[[111 156 129 138 123 124]
 [125 141 119 148 126 117]] yields 148

[129 140 117 140 134 119 156] yields 134

[[133 119 127  99 110 112 131]
 [126 134 117 154 114 117 104]] yields 114

[114 150 132 131 120 147] yields 131

[[128 147 128 138]
 [ 98 148 121 137]] yields 148

[136 118 106 131 120] yields 106

[[112 135 147 128 145 114]
 [121 106 129 149 130 121]
 [123 148 138 107 132 122]] yields 107
---
[[127 119 132 147 152 121]
 [103 124 154 109 119 124]
 [121 117 143 128 149 137]] -> 119

[[136 132 121 133]
 [ 99 125 124 108]
 [146 125 138 133]] -> 132

[[144 124 130 124 124 123 133]
 [135 130 127 136 111 140 140]
 [138 127 102  99 131 128 135]] -> 124

[[119 126 130 132 128 121 133]
 [119 110 113 136 131 129 132]
 [132 123 128 130 136 103 133]] -> 126

[[145 120 105 155 114 131 133]
 [128 128 121 124 128 118 120]
 [124 126 133 132 127 133 134]] -> 120

[[144 103 136 146]
 [143 111 112 129]
 [113 126 138 122]] -> 103

[[119 104 110 124 143]
 [117 126 157 143 138]
 [135 111 147 135 148]] -> 104

[[129 131 135 129 132]
 [143 149 139 130 135]
 [139 147 145 133 138]] -> 131

[[102 122 127 112 134 135]
 [127 124 142 125 118 140]
 [129 131 118 132 136 125]] -> 122
---
array([126, 111, 137, 105, 104]) --> 137
array([101, 140, 118, 116, 130, 119]) --> 116
array([140, 120, 132, 106, 121]) --> 132
array([118, 134, 107, 100]) --> 134
array([147, 129, 105, 154, 134, 135]) --> 154
array([114, 153, 141, 122, 135]) --> 141
array([122, 137, 101, 123, 130]) --> 101
array([142, 125, 150,  98, 115, 112]) --> 98
array([105, 123, 122, 109, 111]) --> 122
---
[[137 145 106 146 141 136 148]
 [137 127 118 127 143 122 141]
 [109 148 149 136 147 106 140]
 [112 121 142 123 136 127 110]
 [114 125 149 145 142 137 116]
 [144 110 134 106 120 141 137]
 [109 149 116 144 109 132 102]
 [151 147 117 129 152 120 126]
 [129 111 127 105 111 132 135]
 [140 143 113 132 116 145 135]
 [117 128 138 132 142 105 113]] ⇒ 140

[[125 111 113 132 133 103 125 122 120 129 122 138 139 114]
 [127 130 129 142 138 123 127 129 130 136 130 130 127 125]
 [131 128 131 124 129 122 122 130 135 126 137 131 133 122]
 [130 126 124 128 126 127 126 127 127 130 125 132 139 130]
 [128 127 133 134 132 116 125 128 134 131 132 130 136 118]
 [129 135 132 122 117 131 130 129 127 125 127 123 117 129]
 [125 115 120 128 125 127 126 130 129 130 129 129 127 126]
 [130 138 131 128 132 131 127 127 127 130 129 129 131 127]
 [126 133 132 120 113 136 131 129 130 124 130 125 121 136]
 [129 126 123 131 138 127 127 126 132 127 129 127 124 130]
 [127 136 131 129 126 141 139 127 128 124 127 117 122 147]
 [133 145 133 129 137 134 128 126 129 128 127 124 124 132]] ⇒ 127

[[137 134 127 138 130 109 125 124]
 [149 110 110 125 138 143 142 131]
 [ 99 121 110 143 128 129 123 116]
 [136 138 143 132 125 120 133 133]
 [114 145 140 114 113 141 126 119]
 [133 110 114 125 134 148 135 129]
 [137 127 121 141 136 126 142 134]
 [125 135 135 119 116 139 130 115]
 [151 120 131 120 136 131 127 136]
 [141 135 140 118 126 125 128 124]] ⇒ 151

[[139 145 141 137 143 146 146 137 135 140 142 137 136 134 144 140]
 [141 145 145 139 148 151 141 144 137 147 142 139 132 135 147 139]
 [139 142 144 140 144 142 140 151 139 138 141 141 134 138 139 140]
 [137 138 138 141 136 137 139 139 141 137 135 138 142 143 135 136]
 [138 139 139 138 140 142 141 140 138 138 141 138 138 137 139 140]] ⇒ 137

[[101 126 130 119 126 115 139]
 [115 124 134 124 136 121 137]
 [113 126 132 105 138 123 133]
 [146 126 132 136 137 127 133]
 [145 127 129 130 125 134 133]
 [116 127 128 144 128 123 129]
 [133 128 129 128 125 134 127]
 [132 128 127 144 128 131 128]] ⇒ 133

[[132 111 125 150 152 139 142 131 114 130 111 116 106 118 129 115]
 [115 127 117 139 106 104 139 144 127 134 141 122 109 125 122 122]
 [133 106 145 128 142 115 105 112 144 103 123 127 136 121 141 142]
 [119 148 118 147 145 145 105 112 106 131 118 125 125 115 143 113]
 [150 143 147 152 128 113 139 110 132 141 115 148 124 151 127 125]
 [105 125 134 115 117 146 138 153 127 153 119 112 141 117 125 115]
 [134 133 136 117 153 111 128 139 148 122 123 109 139 104 138 125]
 [103 113 110 143 133 150 151 131 108 104 140 110 140 127 145 106]
 [144 133 149 139 146 122 152 136 107 144 106 116 151 113 146 146]] ⇒ 103
---
[[128 145 120 142]
 [131 153 129 141]
 [137 144 127 141]]: 129

[[138 119 146 146 155 126]
 [136 119 143 141 152 128]]: 152

[[143 132 114 101]
 [154 150 124 102]]: 124

[[116 133 130 119 120 129]
 [151 141 133 142 138 146]]: 138

[[114 155 125 143 135]
 [118 125 128 144 124]
 [112 134 146 132 110]]: 144

[[147 102 145 144 112 140 122]
 [142 127 126 113 137 124 114]]: 124
---
[[128 131 113 121 114 131 119]
 [124 117 148 135 129 127 121]
 [137 114 141 125 131 105 129]] out 131

[105 145 144 110 140 122 130] out 140

[112 117 124 135 105 126] out 135

[121 145 125 152 154 136] out 152

[131 128 129 135 101] out 129

[[109 137 116 108 141 127 111]
 [149 119 151 141 128 116 150]] out 128
---
[[110 134 106 137 141 126 101]
 [147 141 136 125 136 127 148]
 [123 130 113 131 135 111 115]] out 113

[[136 150 146 102 115]
 [115 148 107 129 114]
 [145 151 126 114 100]] out 126

[[127 143 143 135 150 149 136]
 [129 137 119 133 109 141 149]
 [153 114 125 135  99 154 117]] out 125

[[141 123 126 135 129 119 134]
 [109 124 148 123 158 142 130]
 [139 127 113 131 107 115 133]] out 113

[[126 128 130 128]
 [149 143 112 140]
 [104 112 145 118]] out 145

[[145 152 148  99 143]
 [149 157 123 108 124]
 [149 108 131 140 115]] out 131
---
array([[119, 145, 127, 135, 141, 107, 137],
       [123, 116, 124, 151, 110, 117, 142]]) out 124

array([120, 119, 127, 137, 155, 130, 143]) out 127

array([131, 152, 120, 149, 104, 111, 123]) out 120

array([139, 125, 142, 120, 107, 131, 123]) out 142

array([146, 150, 146, 104, 107, 130, 143]) out 146

array([114, 145, 149, 139, 138, 155, 134]) out 149

array([[134, 131, 118, 128, 112, 146, 139],
       [117, 105, 126, 112, 147, 119, 126]]) out 126

array([141, 128, 135, 130,  98, 130, 129]) out 135

array([141, 116, 133, 125, 114, 120, 154]) out 133
---
[142 120 114 157 145] ==> 142
[156 102 147 133 131 114 116] ==> 156
[108 115 118 127 138 107] ==> 108
[113 131 145 104  99 111 139] ==> 113
[123 131 143 156 112 116] ==> 123
[156 143 121 131 124] ==> 156
